In the data rows, 128 means zero.
Some points, one per row:
[137 133  94  68 187 137 132  95 122]
[117 116 141 189  85 122 128 157 134]
[142 147 111  82 207 136 126  98 126]
[139 140 151 133 140 122 128 118 127]
[156 167 143 122 196 169 126  98 117]
[168 161 142 116 186 145 123  96 126]
[134 135 106 112 142 133 135 118 121]
[142 144 117  96 176 169 125 101 125]
[169 149 170 146 147 145 108 117 133]
[169 138 183 164 123 136 114 124 135]
[171 149 172 186 119 178 113 137 126]
[139 129 157 177  98 122 126 144 130]
[ 89 104  79  91 106 115 141 141 123]
[100 111  69  62 145 139 140 116 123]
[175 155 169 165 146 157 118 116 126]
[158 141 188 188 110 132 109 134 138]
[ 85  94 124 144  52  75 142 154 128]
[149 132 174 183 108 130 113 141 135]
16 more points follow, each with its number after it:
[144 139  95 112 176 132 127 130 127] 0
[ 97 105 103 144 113 123 128 146 130] 1
[110 104 161 153  57 108 128 143 128] 2
[120 134  97 100 144 117 142 125 124] 3
[ 71 106  53  63 139 107 154 125 119] 4
[138 130 155 157  97 145 121 146 137] 5
[109 112  94  89 125 119 130 131 126] 6
[ 90 116  78  54 145 111 150 114 121] 7
[135 144 103  87 190 131 132 104 128] 8
[117 100 129 120  83  95 134 139 128] 9
[140 147 128 121 166 157 125 113 127] 10
[ 67  95  98 156  59  98 140 172 131] 11
[125 135  79  78 177 118 138 111 126] 12
[ 91 103 142 166  53 110 130 157 126] 13
[162 139 175 200 106 130 114 145 137] 14
[165 148 172 152 134 173 113 111 129] 15
Which three of these numbered points are nearest to each point below, ignoring the 2 directions in which the first points spread most? Their numbers follow each, nearest first.
[106 121  70  56 137 136 144 112 124] > 5 15 6
[137 141  96  87 176 127 131 109 125] > 12 14 8
[144 161 115 109 206 152 130 105 126] > 4 11 8
[143 136 139 147 136 146 122 124 130] > 10 14 4
[100 102 150 140  57 106 133 142 131] > 2 7 9
[101  95 105  93  87  91 137 133 129] > 9 2 7
[182 172 142 115 207 160 124  98 127] > 3 14 12
[124 119 166 169  79 107 129 143 131] > 7 2 9
[149 161 148 144 176 154 115 128 133] > 11 4 10
[148 153 117 127 150 156 137 120 119] > 10 3 4
[ 89  95 101 107  81 101 134 149 129] > 6 5 7
[ 90  99 105 103  93  95 140 133 127] > 7 9 2
[170 156 133 126 175 164 123 105 128] > 14 10 6
[116 134 125 124 139 141 137 122 120] > 10 13 4
